A hidden rule labels the rows of this table. It goes by one to three of the table's principal directions, not those with the most spread.
<  7  34 -11  22 -43 -29 -46 -13 -14  22 -14 -17   7 -21 -26  -1  -6   7  14 -19  -3  10  43  27
 -20 -57  20  81  10  -4  -4   6> Oj
<-34 -80  10   1   1  16  81  -1  29  19 -32 -42  48  -4  34  18  98  26 -19  26 -15 -41 -51 -73
  44  18  67 -12 -12   5  42  34> Cl
<-12  58 -25 -33  53  74 -67 -68   0 -16   0  34 -15  28 -31  18 -75 -62 -56 -38  69  34   1  52
 -80  63 -63 -37  37 -10  40 -58> IU
<-15 -49  20   5   0  16  58  19  36   3 -15 -15  39  -6  20  16  58  -5 -18  36 -11 -50 -43 -59
  36  40  25 -25 -27   8  15  30> Oj
< 23 -50  35   7 -63 -25 -15  -9  -6 -16 -10  12 -23  34   5  39  30   9   2 -26 -25 -17   8  11
 -50 -28   1  39   0   2 -17  26> Eq
<-13  14  -5 -31  12  37 -26 -53   9 -10 -20  22  -5  26 -10  38  16 -53 -74  -8  60 -30 -15   2
 -52  91 -22 -41   7  18  26  -4> Lr
<-39  25 -41 -94  66  17  54  25 -24 -20  38 -24 -82  52  31 -27  -6   2 -13  13   9 -45  26  19
  21  75 -67 -87  36  33  10 -21> IU
<-11  57 -35 -26  52  13  35  66 -33  16  43 -14  24 -29  17 -37 -45   7  54  47 -50  13  15  24
  65  -4 -48 -16  15  18  -2  -7> Eq
<  5 -52  19   5 -32   2  36   4   1  11  -7  -1  -4  24  26  33  42   4  -1  14  -6 -32 -19 -25
   0  13  11   3  -3  20  10  52> IU
< 11  13   5  -4  12  -8  13  45 -14 -10  15  14   1 -10   7 -11 -14   9  28  21 -32   1  -8   9
  26   0 -26 -26 -12   1 -24  -2> IU
< -2  47 -24 -47  26 -21  -8  50 -29 -25   7   7 -32 -18  -2 -29 -17   5  25  13 -36  -8  23  29
  11   9 -55 -38  -3  -2 -26 -23> Eq
<  0  -1  -1  19   7  11  19  14  21   5 -24   7  -4 -22  -6  -6   5   8   5  15  20  -8 -30 -31
  24  13  17 -34 -26 -18   9   9> IU
<-33  43 -21  22  86  40   9 -15 -23  40   7 -17  80 -32   1 -31 -28  23 -14  18  31  61 -39   2
  67   9  41 -34  19  -9  36 -45> Oj
<  7 -20   2 -16 -20 -57  30  60  -4 -22  16 -21 -43  -4  12 -35  16  41  53   3 -66 -18  33  -3
  29 -53  -7  13 -12  -6 -42   4> SL
<-11 -23  -6   2 -22 -53  52  37   9   9  13 -51 -28  -4  16 -36  38  45  33  12 -28 -32  33 -29
  55 -45  38  30  -8   7 -21  22> Cl
<-40  -3 -25 -14   9  39  -4 -86  30  23 -53 -22  -2  12 -14  27  54 -27 -88 -18  99 -34 -17 -37
 -32  72  49 -17  11   6  66   5> Cl
<-36 110 -86 -31  45  48 -30 -71  12  30 -21 -12 -15 -27 -50 -13 -29 -45 -47 -16 102   6  31  18
 -26  57  -1  -5  23   7  59 -35> IU
<-18  13 -25 -30  30  48   1 -32  30 -12 -23   9 -39  13 -14   7  -9 -31 -37 -13  57 -17 -13 -11
 -33  61 -22 -52   2 -12  38 -16> SL
< 21 -56  49  38 -42 -33  11  27 -13   2  20  -8  44   9  20  12  18  34  35   1 -71  14  -4   4
  15 -71  25  59  -2   1 -31  18> IU
<-29  11 -17  -7  33  73  -3 -75  51  -1 -58  16 -15  11 -31  31  20 -38 -87 -18 113 -29 -51 -34
 -42 103  19 -75 -11 -19  64 -20> SL
< -5 -67  31  24  -9 -16  64  15  11  11  30 -32   9  30  35  -7  31  37  11  12 -19 -13 -11 -35
  51 -23  44  11   1  15 -10  24> Lr
< -4   8  -6  -6  10  21 -12 -25 -15   8  -5  10 -13  19   1  14 -10  -6 -19  -9  33   9  -7  14
 -19  24  -8 -18  17   5  19   0> Eq
< -5  10 -15  -6 -18 -30  -2  -3  -2  12   9 -25   7 -13   0 -13  16  -2   6   2 -12  -8  37  -2
  10 -23  15  48   6  17  -9   9> Lr
<  5 -22   0 -24 -16 -41  18  30   1 -24  26 -17 -60  21  14 -25   1  19  30  -8 -35 -18  40   3
   4 -31 -19  11   2   3 -33   1> Cl
<  39  -65   54    7  -47  -84   -2   62  -41  -33   79  -10  -26   45   41  -27  -29   47   78
  -16 -120   31   56   42   10 -118  -28   71   20    9  -87    3> SL
< 38  90 -31  50 -29   2 -80 -43   7  27   3  37  16 -51 -61  -2 -78 -46  18 -20  47  60  38  36
 -42 -39  -2  77  -6  -6  -6  -6> SL
<  0  22   9 -24  55  25 -13  -9 -32 -21  40  30   4  35   9   0 -45 -11 -21  -5   7  33 -14  43
  -7  42 -44 -58  24  11 -11 -45> IU
<-47  17 -49 -25  31  19  26 -29  17  28 -45 -42   7 -30  -4 -14  52   2 -37  10  48 -27  -8 -43
  25  40  45 -22   2  -1  55   0> SL
<-22 -30  21  10  35  39   4 -48  21   2 -32   8  60   3   3  25  43 -14 -72   3  47  -2 -67 -38
   2  66  44 -54 -11  -6  33 -16> Lr
<   6  -43   42  -64   13  -34   43  104  -62  -45   52    6    4   38   66    3   22   22   37
   44 -127  -37   -4   30   35   14  -84  -50   10   36  -56   10> IU
< 33   0  23  31 -41 -23 -48   3  13 -19  15  17 -28   8 -23  -5 -51  -7  27 -30 -14  22  33  26
 -38 -60 -19  51  -5 -22 -37  -9> Cl
< 13 -15   9 -18 -43  -1 -24 -19  17 -22 -17  21 -56  32  -8  33  10 -34 -23 -18  22 -41  15   2
 -64  30 -32   3  -4   6  -3  24> Cl
< 10  29  -8  12   0   2 -18  -4  10   2  24   4 -12  -2 -16 -16 -47 -16  12  -6  14  16  27  14
  -5 -15 -15  22   3  -1 -10 -10> Lr
< -7  32 -17 -26  37   3 -49 -39 -23  -7  18   8  15   2  -3 -14 -33 -27 -29 -18  18  43  19  30
 -23  14 -18  -2  27   8   0 -40> Cl
< -4 -57  60  47  15  19  12   7   0   1  11  -8  71  22  20  12  -1  30  -6   1 -29  24 -50  -6
  28 -27  31  -1   4 -19   0 -18> IU
<-15 -54  44  -3  -5 -26  35  17 -31  -7 -16 -17  12  36  29  20  78  58 -24   3 -25 -34 -37  -8
  27  11  39 -36  -1   5 -11   4> Oj
<-22 -48  14 -21  31  23  -6 -63  10 -14  -4   0   7  42  19  13  25 -17 -70 -24  44   7 -26 -19
 -26  51  19 -40  19   4  23 -23> Oj
< -8  -3  -7  -9  -7  11  23 -19   2  10  -7  -6 -10  18   1  20  29   0 -20  -1  24 -24  -5  -6
  -7  29  13  -6   5  17  17  14> IU
<  1 -52  33 -15 -19 -30  21  30 -40 -14   1  -9  -3  32  33  17  48  47  12  -2 -59 -14 -11  13
   5 -22   3  -5  10   7 -19  12> Oj
< 14 -63  40  20 -46 -28  51  64   0   5  -9  -7  21  -7  35  20  57  26  34  42 -63 -47 -27 -38
  42 -16  13   8 -30  12 -20  64> SL
< 21 -25  11 -12 -59 -37   0  -2   1 -22  23  -4 -80  51  -1  11   0   9  21 -34 -17 -24  53  25
 -46 -38 -20  47  12  11 -31  15> IU
< 16 -38  24 -29 -41 -35   4  27 -17 -26  25   2 -16  31  25  19  23  -5  16   0 -65 -29  29  17
 -25 -15 -36  30   7  26 -36  22> Lr
<-11 -58  26  13 -17  -8  19 -42  30 -11 -21 -13   6  25  -1  18  63  18 -41 -27  20 -17 -23 -33
 -13   6  61   2 -10  -8   6  -8> Lr
<-18 -31   7  27 -17 -12  32 -34  18  29 -23 -32  45  -8   1  12  75  21 -34   3  25 -20 -19 -44
  28   3  87  25 -10  11  17  17> Cl
< -7  25  11  -9  52   6 -22  -3 -24 -14  30  12  26  12   2 -17 -34  -2 -22  -1   4  31  -9  28
  14  22 -17 -40  13   2 -18 -50> SL
< 11  24  12 -22  22 -13  -5  67 -24 -24  34  18  34 -19  14 -15 -29 -14  30  36 -72   1   4  24
  27   4 -62 -20  -9   9 -40 -13> Lr
< 31  16   7  57 -64 -33 -33  -6  30  11 -35  14   4 -46 -42   7   9  -4  15  -8  18  -4   8 -18
 -13 -41  41  56 -43 -19 -19  24> Cl
< 11  28 -13 -49  17  -2   7  45 -30 -23  54  15 -58  31  19 -13 -55 -17  33  13 -32  -7  38  44
  -4  16 -91 -26  21  26 -27  -1> SL
< -20 -127   66  -18    8  -19   76   29  -15  -29   30  -39  -11   85   75    4   61   69    0
   -6  -68  -21  -30  -22   33  -21   20  -33   24    4  -14    2> IU
< 36 -46  31  84 -82 -17  23  20  38  31 -19   1  32 -32  -7  23  21  15  49  15 -22  -7 -15 -43
  16 -69  55  80 -39 -10  -7  69> SL
< 18 -24  27  42 -26  -7 -19  -8  15   0 -13  11  19  -9 -11   8  -3   9   8 -14  -4  21 -14  -8
 -11 -38  27  27 -15 -23  -8   2> SL
<-49 -51   2 -13  34  20  55 -19   3  18 -27 -47  56   5  29   7  82  32 -41  11  -2 -19 -45 -44
  40  26  63 -25  10   3  45  -4> IU
< 51  -7  16  -3 -30 -29  -9  52 -23 -27  51  41 -35   9  14  -3 -55  -8  71   5 -69  26  29  37
 -17 -46 -69  23  -2  11 -55  19> SL
< -3   5 -29  -3 -11   5   1 -36  23  12 -14  -5 -12 -13 -11   1  12 -20 -10  -8  34  -1  12 -21
 -17   7  20  21  -1   6  21  13> Lr
<-25   8 -15  38  -5  44 -14 -98  33  42 -72  -8  47 -19 -37  40  55 -10 -76 -23 103  -2 -45 -37
 -27  41  92   9  -7 -12  70   2> Eq
<-34  61 -37 -31 107  58 -23 -48  -3   2  12  12  32 -11  -9 -29 -50 -41 -59   4  70  46 -23   7
  11  80 -16 -81  21  -1  35 -67> Lr
< 20 -43  35  25 -27  -4  -7  -6  13 -15  -7  21 -35  30   2  15  -4   9  -2 -18  14   0 -16  -7
 -24  -8   4 -11 -10 -16 -12  12> IU
< -6 -41  18 -13  -5 -63  21  47 -15 -18  33 -41 -15  10  31 -45  16  46  35   0 -70  -3  36  -3
  43 -64   9  24   7  -1 -45 -10> Lr
< 19 -39  24  43 -52 -13  -9 -26  22   1 -32   8 -23   9 -15  22  22  20   0 -31  22   0 -11 -16
 -31 -34  44  30 -16 -23   0  18> Eq
<-11  -7   1   9  -7   8  32  -6   4  19  13 -27  14  16   4   9  15  14   0   1  -1 -13   5  -1
  15  -8  22  26  13  14  13   7> IU
<-34  -4   0  -4  69  60  17 -33 -11  21 -12  -1  65   4  17  13  13  -3 -52  16  39  20 -63 -14
  25  64  23 -64  17   4  50 -21> IU
< 30  18  -3  42 -52 -39 -17   5  25   7   0   6   1 -40 -31 -11  -9  -2  36  -6  -9  10  30  -7
  -2 -57  25  69 -29  -8 -31  15> Lr
< 26  69 -32   3 -38  -3 -30  16  -4   3 -10  20 -57 -19 -41   5 -45 -11  43 -12   6  -6  42  41
 -38 -25 -42  34  -6  -8  -7  12> Oj
<-23 -15 -25  -1 -28  52  26 -65  32  33 -72  -9 -11   8 -14  59  73 -17 -54  -8  80 -53 -34 -41
 -42  62  45  -5  -2   7  78  47> Oj
<  1 -37  22  -7 -10   0  43  54  -3 -13 -28   5 -26   8  20  15  39  32  19  22 -30 -44 -38 -20
  20  16 -10 -53 -23 -12  -1  27> Oj
<  6 -20  18  11   0   9   8   5  13  -9  -5  13   5   4   2   8   3  -1  -3   3   0  -4 -23 -13
   1  10   1 -19 -13  -8  -2   2> SL
< 26  36 -12  14 -21 -23 -35  10   0   1  12  19 -11 -29 -17 -16 -40 -22  27   4  -1  18  32  12
  -6 -25 -19  32 -12   1 -27   9> Lr
< -43  -33    5   44   21   57  -21 -115   40   42  -90  -14   66  -12  -19   35   67   -7 -111
  -23  125    7  -80  -65  -15   59  117  -27   -5  -29   86   -7> IU
< -7 -22  15  10  -5   7  11 -14   2   7   4 -12  -2  28   9  10   8   7 -16  -6  15  -9  -5  -4
   1   4  15   3  11   5   8   6> IU
<  1   0  -6 -14   6  34 -18 -42   8  -2  -3  23   0  17  -2  27  -9 -45 -36  -6  38   2 -10   1
 -42  48 -21 -14  11  13  23   5> Lr
<  7 -17  18 -30  -5 -22  -2  26 -30 -21  26   5 -17  30  25   3   1   2   6   4 -40 -12  16  23
  -6   3 -38  -8  13  19 -29   3> SL
<-15 -89  32  50 -32  26  34 -54  47  19 -57 -22  11  22   1  38  71  33 -36 -27  47 -16 -55 -60
 -12  -9  94   9 -11 -29  49  25> Eq
< 12 -41  30  12 -33 -42   3  12 -19  -8  19 -13 -16  30  16  -2  12  38  21 -17 -37   4  19  13
   1 -53  15  35  10   3 -31   7> IU
Which label does each new row get?
< 12  38 -10 -22   3  10 -35 -22 -17 -12  26  26 -18  22 -12  13 -40 -34 -11 -17  11  14  26  46
 -45  19 -48   6  21  18  -9 -17>: SL
<  5  52 -29 -21  -9  11 -46 -21  -4  -4 -21  21 -39  -6 -27  11 -24 -33 -13 -15  35  -6  24  27
 -51  25 -37  -1   5  -1  11  -2>: Eq
< 22 -32  33  59 -28 -10   3   3   9   6 -12  10  40 -18  -9  11   9  33  26 -10 -25  32 -31 -10
   8 -58  47  32 -21 -26 -11   2>: Eq
< 28  67   0  17   1 -31 -68   8 -50   0  35  23  19 -17 -22 -20 -69   4  30 -14 -23  63  38  70
  -8 -54 -25  42  16   0 -44 -36>: Oj
<-23  19 -27 -14  12  19  37   1  11  18 -21 -18 -18  -6  -3   1  27   3 -12  17  33 -37  -9 -22
  21  40  11 -29  -5   7  30  15>: IU
< -1  -2   7 -25  24   3 -15  21  -8 -20   0  15  18 -10  13  -5  -7 -22  -7  18 -25   0 -12  -1
   1  26 -36 -34  -5  -1  -8  -9>: Lr
< 29 -58  28  52 -68 -32  18   5  32   8 -17   3  15 -21   0  16  40  13  28   2 -22  -6 -11 -44
   3 -51  53  57 -36  -6 -17  49>: Lr
<-22 -33 -15   3  12  21  55 -32  28  24 -20 -18   9  -1  14   8  54   2 -30  14  47 -19 -33 -59
  27  42  55 -25  -8  13  39  27>: Lr
<-23  41 -42 -11   6  34 -55 -93  21  22 -63   7   1 -21 -35  23  22 -54 -81 -21 108  -7  -5 -18
 -56  69  29  -8   3  -1  57  -2>: SL
< 47  36  11   0 -45 -41 -62  27 -10 -35  26  41 -55   3 -25  -4 -61 -25  36 -18 -27   7  53  50
 -49 -35 -67  33 -10  -3 -62  -4>: Cl
<  3 -91  37  32 -47 -53  27 -14  40 -17 -15 -31 -35  22   5 -12  60  54   3 -37  -7 -12   2 -47
   4 -63  80  31 -20 -27 -23   3>: Lr
<-13 -16   1  17   1  49  28 -33  32  22 -44   8  40 -10  -6  42  48 -19 -44  16  49 -29 -58 -45
  -2  62  37 -29 -20   3  49  27>: SL
<-20   0  -4  -2  24   7  31  -8  -5  12  -7 -15   8   5   6  -3  29  23 -20   6  22  -8 -21 -14
  30  24  32 -32   1   4  14  -7>: IU
< -1  14  -8  41 -16  23  -3 -35   6  38  -3 -15  22  -1 -17  14 -15   5   2 -13  31  21   4   8
  -6 -30  36  54  16  -1  30   9>: Oj
< 42  24   0  14 -40 -29  -7  39 -12  -7  19  32  -9 -22 -13   3 -24  -1  58   7 -46  12  21  25
  -7 -40 -29  36 -19   7 -41  19>: IU
< 17  47 -27  16 -49  -4 -35 -17  25   5 -22   4 -49 -16 -49   6 -26 -14  19 -30  28  -9  43  20
 -49 -33  -7  57  -8 -17   4   6>: Eq
<-19   4 -17 -36  12  -9  20   8 -17   2  25 -30  -5  15  17 -12  10   5   4   4 -25 -12  30  12
  12  -3 -13  14  25  22   1  -4>: SL
<  8  57 -22 -35  13 -12 -22  46 -29 -17   0  18 -31 -21  -9 -15 -30  -5  28  13 -26  -6  21  36
  -2   9 -61 -28  -3  -2 -20 -11>: Oj
<  36   19    3  -63  -16  -55  -30   70  -40  -62   58   31  -92   30   14  -25  -59  -11   59
   -6  -82   -5   71   66  -34  -26 -119   -4   11   14  -78  -11>: SL
< -12  -29  -14   45  -49   51   -3  -87   72   34 -106    1  -11  -18  -39   55   63  -20  -57
  -26  111  -35  -47  -69  -56   35   82   12  -29  -32   82   45>: Eq
<-20   7  -7 -43  20 -27  15  23 -44  -8  44 -36 -32  41  25 -26  -7  32  13  -7 -37  -5  45  41
  18 -20 -26   4  42  21 -19 -23>: Eq
< 50 -13  41  32 -63 -28 -35  33  -8 -14  24  34  17  -1  -3  24 -29 -17  43   2 -61   9  18  28
 -29 -52 -35  63 -14   6 -48  27>: Cl
< 21 -64  40 -14 -21  -2  21  37 -22 -28  -6  32 -28  37  35  35  24  17  17   7 -46 -19 -35   2
 -18  11 -35 -44  -7   1 -15  31>: Oj
< 46   4  20  -9   8 -34 -32  53 -49 -28  77  43  22  -4  28 -22 -75 -17  63  16 -91  66  28  51
   4 -48 -76  19  12  19 -68  -9>: Lr
< -2 -54  13  54 -47 -29  63  31  13  43 -23 -46  54 -38  17   2  72  57  43  27 -44 -16 -20 -54
  65 -69  88  64 -23  -3  10  56>: Eq
< -7 -14  16 -16  22 -36  20  62 -27 -14  35 -23  31  -9  30 -35   4  30  34  24 -82   5  10   7
  55 -35 -12  -1   3   4 -37 -16>: Cl
<  54    1   40  -24  -53  -67  -38  117  -56  -38   66   28   15   -6   32   -1  -49  -23   88
   39 -127   -9   58   61   -4  -63 -118   61   -2   30  -94   33>: Lr
<  1 -36   5  14  -1 -22  12  10  17  -5   8 -19 -27   0  10 -34 -10  26  26 -10  -9  18  10 -22
  21 -48  21  10  -3 -22 -11  -3>: Cl
<-10  22 -17   7  18  20  -8   2  -8  20 -20  -6  14 -24  -4  -7 -14   5   6   8  12  14 -11   1
  12  -3   5  -6   5 -13  26  -1>: Oj
< 22  85 -24  39  -4  17 -47 -11 -24  33 -16  34  35 -49 -43  11 -47 -10  19   2  27  45  -5  39
 -10 -15   0  25  -6  -8  10  -4>: Oj
<-33  -2  -9   3  34  45  47 -22  18  25 -27 -13  40  -6   3  17  48   1 -45  23  46 -27 -53 -40
  33  67  43 -49  -8   8  46   4>: SL
<-21 -20   7 -28  27  18  10 -23  -4 -17  -8  -3 -25  42   9  10  20   8 -41 -16  27 -16 -18   2
 -15  44  -2 -53  15  -2  16 -22>: IU
< -5  36 -21 -31  -5 -27 -10  37 -27  -8   3 -16 -20 -14  -6 -17  -5  17  34  -2 -48 -10  40  35
   0 -32 -31  21  10  -2 -15 -12>: Oj
<-25  18 -36 -61  38   3  20  -2  -7 -15  24 -20 -51  24  11 -27  -7  -5  -8  -5   8 -12  32  11
   1  29 -33 -33  26  16   6 -24>: Cl
< -2 -54  30 -51   4  -8  29  48 -33 -33   8  10 -21  42  49  20  35   9  -1  21 -57 -41 -20   3
   1  38 -51 -58   6  19 -17  20>: IU
<-28  52 -35  28   9  31 -39 -85   7  44 -70 -10  26 -31 -47  18  27   0 -62 -26 105  13 -22  -7
 -21  27  75   5   2 -18  61 -16>: Oj
